In the data rows, 128 means zero.
Here are some points:
[145 130 111 120 143 136 107 143 163 130 123 117  96 120 148 103 156 160
  85  74 112 145 119 174 147 126 109 113 109 123 162]
[137 126 114 112  96 131  93 119 121 147 166  96 128 120 113 145 132 121
  83 119 139 141 130 125 153 129 112 172 106 144 154]
[137 123 149 115 128 147 152 106 103 147 149  66 151 100 122 120 126 197
 112 158 157 124 114 107 124 145 125 119 109  91 171]
[145 144 126 105 151 151 167 105  95 129 124 137 111 148 152 130 138  98
  93 129 109 146  68  89  98 146 152 128 154 117  91]
[110  91 112 158 105 115 157 140 116 117  98 138 117 111 106 158 124 156
 148 111 115 131 116 120 144 120 150 102 146 133 144]
[ 83 105 162 117 129  96 124 132 137 140  79 164 112 105 148 175 119 120
 170 147 128 156 187 147 138 118 161 141 128 155  88]
[135 200 189  55 161 155 150 155 119  89 133  91 126 154 172 123 156 159
 110 120 175 103 117 167 121 140  51 108 102 164 119]
[115 151 133 111 125 115 120 151 135 109 112 136 102 134 151 112 166 116
  94 124 108 186 106 140 122 144 158 128 155 125 117]
[152 144 127  85 141 143  94 153 134 160 104  87  92 156 153 163 149 151
  73 126 123 158 120 147 118 147 138 137 126 126 103]
[139 128  98 116 116 129 103 130 122 151 168  97 123 121 124 139 135 150
  82  92 131 139 123 133 184 139  99 157  98 145 161]
[111 180 124  86 140 124 126 126 143 181 130 127 145 125 175 122 133 148
 146 164 134 151 125 140 115 109 164 132 103 133 112]
[138 127 108 132 148 134 121 128 151 123 122 129 107 126 143 104 151 155
  71  91 119 142 134 153 126 132 128 126 102 128 159]
[119 134 126 148 117 110 147 128 122 116 125 152 134  95 175 110 131 119
 133  99 105 115  87 115 129 131 133 107 175 140 128]
[102 150 153 128 110 108 136 139 125 106 104 158 113 131 150  94 166 104
 111 118 103 179 127 138 107 131 168 138 158 135 117]
[104 145 105 117  97  98  98 128 112 160 118 156 122 136 155  96 106 125
 159 129 121 115 174 165 182 114 120 179 128 197 124]
Then 23 other points, each followed by its number:
[132 126  89 110  95 122  97 118 120 162 176 101 118 121 122 135 131 139
  98 113 133 137 137 121 187 143 104 179 103 156 155] 0
[ 98 100  95  88 105 155 220 125 142 108 105 188  97 156  88 145  84  99
 155 117 132 159 129  92 111 146 160  89 147 123 100] 1
[142 137 167 125 136 128  94 138 118 121  82 132 141 130  99 151 131 155
 131 171 120 112 141 108 126 116 137 127 145  76 135] 2
[ 88 121  76 143 136 122 160 118 126 125 138 175 141 147 132 102 101 115
 143 118 151 130  86 121 104 109 122 121 119 134 140] 3
[138 132 149 116 137 143 128 144 117 127  86 138 115 135  94 147 128 138
 109 157 119 135 122 103 132 134 154 127 136  81 126] 4
[120 170 150 137 107 132 128 144 158 103 162 162 132 109 121 116 106 111
 131 136 133 127 144 119 108 149 145 107 148  82 147] 5
[131  95  98 124 132 145 149 140 145 118 142 109 121 134 140 117 135 107
  88 140 133 138 162 121 157 115 117 131 120 148 158] 6
[133 122 150 112 114 153 133 120 117 145 151  70 142 103 108 129 120 168
 106 166 153 134 112 117 121 143 115 130 107  93 147] 7
[130 116 113 120 109 104  75 116 134 131 131 102 133 124 126 167 101 135
 130 189 143 131 141 175  98  93 154 113 138 101 111] 8
[129 192 198  54 146 162 154 151 138  94 144 102 147 161 167 128 144 131
 140 149 187  99 118 140 108 152  43  98 112 152 130] 9
[128 188 199  55 149 149 161 146 105  95 136  97 141 147 175 126 156 135
 124 140 186 104  97 141 106 147  70 110 116 158 117] 10
[148 127 132 142 144 102 110 102 123 127  64 138 148 102 140 113 153 147
 144 121 122 120 155 151  62  90 178  99 134 128 152] 11
[126 139 124 165 117 108 144 111 109 131 142 149 136  90 167 110 143  96
 134 101 111 103  92 102 113 128 138 121 167 152 120] 12
[105 103 106 148 126 137 122 126 209 111 137 175 179 152 124 118  83  93
 194 148 140 123 128 104 109 128  81  74 133 110 129] 13
[122 173 150 151 112 131 129 141 131  91 152 149 119 103 109 111 107 131
 104 115 132 119 157 141 113 127 170 130 143 106 124] 14
[120 107  91 154 142 151 124  88 178 139 171 134 142 138 141 123 111  93
 111 112 146 139 128 102 100 114 100 139  80 139 128] 15
[125  82 147 159 131 127 184 168 117 125  68 121 143 138  74 136 122 104
 164 158 120 149 151  96 157 168  89 129 112 123 159] 16
[162 151 135  75 138 133  76 134 150 155 120  80  96 144 147 168 159 145
  80 124 117 173 105 135 135 140 147 119 130 124 110] 17
[140 132 146 145 106 153 128 124 131  96 159 115 108 104 100 104 111 156
 102 139 144 107 152 148 144 122 158 137 128 112 144] 18
[129 120 118 148 145 136 109 108 144 118 129 165 114  80 133 146 121 112
 139 104 104 122 154 130 107 124 122 150 130 154 111] 19
[103  78 120 159  88 114 156 118 123 119  95 145 125 116 102 163 119 139
 164 128 127 121 129 116 129 107 175 116 156 139 151] 20
[108 103 144 134 159  98 158 141  96 135 115 133  96 167 122 134 149 120
 150 124 128 143 128 136 165 125 123 160  96 138  98] 21
[108 107  92 139 148 152 124  99 184 132 141 158 147 130 148 140  92 100
 128 125 136 158 130 104  96 118 105 141  78 139 120] 22
Which of these numbered points is nearest to each point below by angle, seen from the average point of the first points? Its number follows each.
[112 134 137 161 108 118 154 117 117 108 125 148 140  95 158 110 119 114
 133 110 113 103 104 109 118 123 151 123 180 154 115] > 12
[139 132  87 142 138 139 109 107 148 123 142 147 118  82 132 164 134 123
 125 102 102 127 128 111 115 133 115 149 121 144 130] > 19
[141 124 141 136 131 100 126 106 115 105  88 120 140 118 135  96 168 145
 128 128 130 128 141 148  74 100 184  98 154 109 158] > 11
[107 151 134  95 166 109 153  80 122 141 139 150 125 186 147 144 128  89
 126 112 110 157  80 121 134  95 112 121 119 114  84] > 3
[125 175 153 133 104 126 115 140 136  94 152 149 113 102 112 122 112 109
 100 132 130 131 147 142  95 123 164 131 144  92 131] > 14
[130 137  94 130 146 140 108 116 151 125 127 170 126  82 148 144 118 113
 151 110 102  96 135 119 109 139 106 151 124 145 132] > 19
[164 122 114 174 145 122  91 139  99 160 128 106 141 116 106  86 153  96
 123  86 123  89 173 159 143 102 110 130  97 178 109] > 19
[147 144  98 115 146 168 173 122  92 137 117 132 105 173 142 141 133 118
  72 114 104 137  95  96  92 150 134 155 141 125  96] > 1
[104 155 114 134 105 121 154 157 113 115 101 149 114 147 154 104 168 123
  92 117 105 171 116 131  98 146 152 156 146 128 131] > 1
[114 120  92 138 126 136 125 118 189 115 153 154 169 147 112 127  80 137
 183 155 138 121 109 104 116 133  89  66 136  83 134] > 13
[130  93 162 143 131 131 168 164 131 118  66 115 135 138  80 134 128  75
 155 161 121 142 166 110 140 160  81 140 113 122 143] > 16
[130 137 164 133 121 136 115 144 122 107  89 128 128 120  88 141 126 155
 127 152 129 111 157 124 135 115 156 130 139  99 124] > 2
